In the data rows, the value 128 means zero.
Here are some points:
Array([107, 130, 173, 172, 174, 159, 170, 109, 175, 165, 109, 167, 104,
       099, 130, 205])
Array([095, 143, 165, 189, 182, 134, 175, 101, 181, 147, 143, 159, 104,
       141, 126, 218])
Array([144, 106, 170, 172, 098, 149, 131, 155, 179, 108, 125, 105, 096,
       118, 129, 202])
Array([140, 130, 140, 102, 107, 153, 131, 108, 144, 105, 140, 106, 144,
       140, 167, 135])
Array([170, 108, 092, 152, 098, 121, 098, 152, 096, 110, 131, 112, 130,
       135, 102, 117])
Array([105, 160, 152, 181, 183, 165, 197, 176, 180, 169, 177, 152, 104,
       187, 146, 198])
Array([162, 092, 157, 135, 104, 117, 121, 148, 164, 099, 110, 095, 114,
       126, 141, 169])
Array([102, 069, 163, 141, 079, 162, 196, 166, 167, 141, 110, 076, 106,
       086, 147, 125])
Array([115, 165, 092, 168, 160, 127, 116, 188, 087, 184, 172, 138, 134,
       154, 074, 118])
Array([120, 151, 106, 127, 147, 101, 085, 107, 094, 144, 145, 140, 122,
       136, 090, 091])
Array([105, 144, 159, 155, 145, 178, 142, 104, 172, 144, 142, 140, 106,
       138, 143, 164])
Array([203, 160, 129, 096, 109, 126, 108, 107, 128, 083, 159, 116, 177,
       139, 142, 104])
Array([118, 109, 190, 134, 128, 089, 092, 089, 175, 081, 076, 140, 100,
       161, 154, 144])
Array([149, 114, 119, 110, 107, 158, 130, 121, 111, 106, 128, 113, 197,
       126, 118, 110])
Array([104, 137, 124, 101, 135, 086, 076, 077, 120, 129, 124, 142, 107,
       135, 129, 084])
Array([107, 082, 059, 179, 085, 105, 142, 181, 088, 134, 072, 063, 103,
       153, 087, 123])
Array([097, 139, 155, 118, 170, 073, 097, 066, 154, 135, 130, 155, 097,
       133, 170, 166])
Array([106, 093, 144, 089, 089, 177, 164, 138, 140, 106, 113, 098, 124,
       091, 138, 145])
Array([102, 073, 082, 144, 078, 176, 206, 139, 100, 152, 079, 049, 123,
       026, 084, 065])
Array([129, 175, 148, 131, 136, 170, 159, 144, 157, 113, 177, 128, 108,
       189, 185, 121])
Array([162, 111, 169, 159, 117, 105, 092, 130, 185, 087, 118, 124, 100,
       139, 122, 183])
Array([158, 095, 084, 160, 098, 117, 092, 178, 083, 090, 081, 102, 118,
       131, 097, 137])
13 more points follow, each with its number after it:
Array([117, 094, 120, 104, 103, 090, 078, 127, 114, 072, 077, 115, 106,
       176, 116, 105]) 0
Array([132, 134, 111, 123, 143, 103, 100, 090, 109, 125, 130, 136, 119,
       140, 108, 081]) 1
Array([198, 149, 099, 128, 122, 136, 140, 124, 101, 096, 152, 127, 187,
       144, 084, 080]) 2
Array([114, 138, 105, 125, 147, 146, 116, 077, 101, 150, 119, 155, 190,
       123, 113, 100]) 3
Array([197, 163, 135, 116, 118, 142, 124, 108, 147, 073, 168, 117, 154,
       159, 176, 115]) 4
Array([100, 114, 164, 137, 124, 076, 086, 099, 166, 104, 115, 127, 096,
       144, 133, 140]) 5
Array([104, 096, 087, 161, 098, 175, 161, 184, 083, 102, 103, 090, 119,
       064, 101, 135]) 6
Array([147, 157, 164, 139, 126, 106, 113, 136, 171, 109, 148, 125, 096,
       130, 148, 144]) 7
Array([148, 140, 160, 134, 126, 108, 110, 114, 172, 112, 144, 121, 101,
       132, 159, 139]) 8
Array([098, 127, 177, 155, 178, 147, 172, 143, 167, 173, 095, 179, 108,
       101, 147, 194]) 9
Array([093, 160, 116, 081, 174, 178, 188, 155, 117, 185, 172, 145, 131,
       201, 113, 135]) 10
Array([099, 121, 091, 130, 164, 102, 094, 163, 099, 188, 075, 191, 108,
       097, 086, 124]) 11
Array([142, 083, 142, 097, 087, 130, 149, 146, 148, 116, 119, 086, 148,
       127, 150, 156]) 12
Which of these numbered points is nearest to each point below by angle, seen from the average point of the first points? Its number follows each.
Array([101, 124, 089, 147, 161, 097, 092, 126, 095, 172, 095, 174, 110,
       114, 097, 119]) > 11
Array([131, 136, 104, 111, 155, 134, 116, 069, 115, 147, 119, 159, 200,
       124, 121, 103]) > 3
Array([137, 127, 122, 102, 150, 153, 129, 064, 130, 133, 123, 149, 194,
       120, 127, 095]) > 3
Array([156, 086, 070, 181, 094, 123, 127, 196, 076, 106, 103, 086, 115,
       127, 110, 150]) > 6
Array([108, 106, 072, 157, 116, 183, 156, 146, 077, 084, 105, 120, 108,
       067, 110, 109]) > 6
Array([137, 160, 142, 117, 120, 165, 130, 111, 152, 079, 162, 118, 124,
       168, 177, 136]) > 4
Array([114, 071, 145, 099, 080, 109, 154, 143, 148, 130, 130, 085, 112,
       135, 157, 123]) > 12
Now 13 new points, numbered from 0 again:
Array([102, 126, 133, 073, 181, 106, 144, 134, 130, 175, 090, 182, 125,
       093, 138, 142]) 0
Array([102, 127, 177, 165, 149, 079, 063, 093, 185, 139, 113, 148, 098,
       132, 135, 173]) 1
Array([117, 124, 126, 094, 111, 085, 066, 114, 132, 103, 141, 114, 108,
       140, 135, 113]) 2
Array([125, 154, 096, 149, 135, 166, 150, 158, 092, 118, 160, 132, 130,
       166, 078, 082]) 3
Array([127, 081, 146, 129, 083, 116, 144, 123, 162, 122, 139, 092, 109,
       144, 168, 172]) 4
Array([104, 146, 146, 122, 090, 071, 090, 115, 159, 110, 149, 095, 100,
       120, 179, 169]) 5
Array([101, 122, 150, 091, 170, 177, 174, 127, 144, 175, 094, 189, 119,
       052, 162, 145]) 6
Array([102, 117, 150, 073, 183, 089, 131, 148, 137, 184, 073, 200, 104,
       075, 165, 144]) 7
Array([107, 196, 103, 144, 109, 071, 063, 113, 090, 077, 175, 106, 103,
       087, 066, 123]) 8
Array([102, 143, 083, 184, 166, 076, 096, 133, 071, 147, 141, 157, 097,
       138, 112, 154]) 9
Array([212, 107, 186, 147, 128, 126, 128, 111, 182, 081, 096, 132, 103,
       113, 127, 165]) 10
Array([107, 128, 175, 150, 182, 165, 188, 160, 162, 180, 086, 187, 106,
       059, 149, 190]) 11
Array([153, 111, 173, 115, 143, 136, 115, 083, 149, 138, 076, 166, 137,
       095, 181, 112]) 12
The same question for these:
Array([105, 116, 189, 166, 158, 160, 139, 121, 170, 164, 079, 171, 103,
       046, 147, 172]) > 11
Array([101, 166, 089, 180, 160, 086, 089, 202, 079, 183, 174, 143, 101,
       155, 090, 137]) > 9
Array([124, 166, 113, 124, 135, 097, 104, 135, 103, 122, 168, 123, 110,
       128, 077, 073]) > 8
Array([104, 156, 153, 137, 129, 078, 086, 126, 160, 104, 159, 125, 096,
       123, 179, 126]) > 5
Array([105, 080, 131, 072, 076, 173, 190, 151, 123, 126, 109, 088, 156,
       096, 138, 116]) > 6
Array([098, 127, 156, 085, 166, 080, 112, 154, 143, 189, 083, 192, 103,
       094, 168, 149]) > 7
Array([133, 151, 108, 120, 146, 112, 096, 118, 108, 137, 155, 135, 135,
       134, 090, 085]) > 8
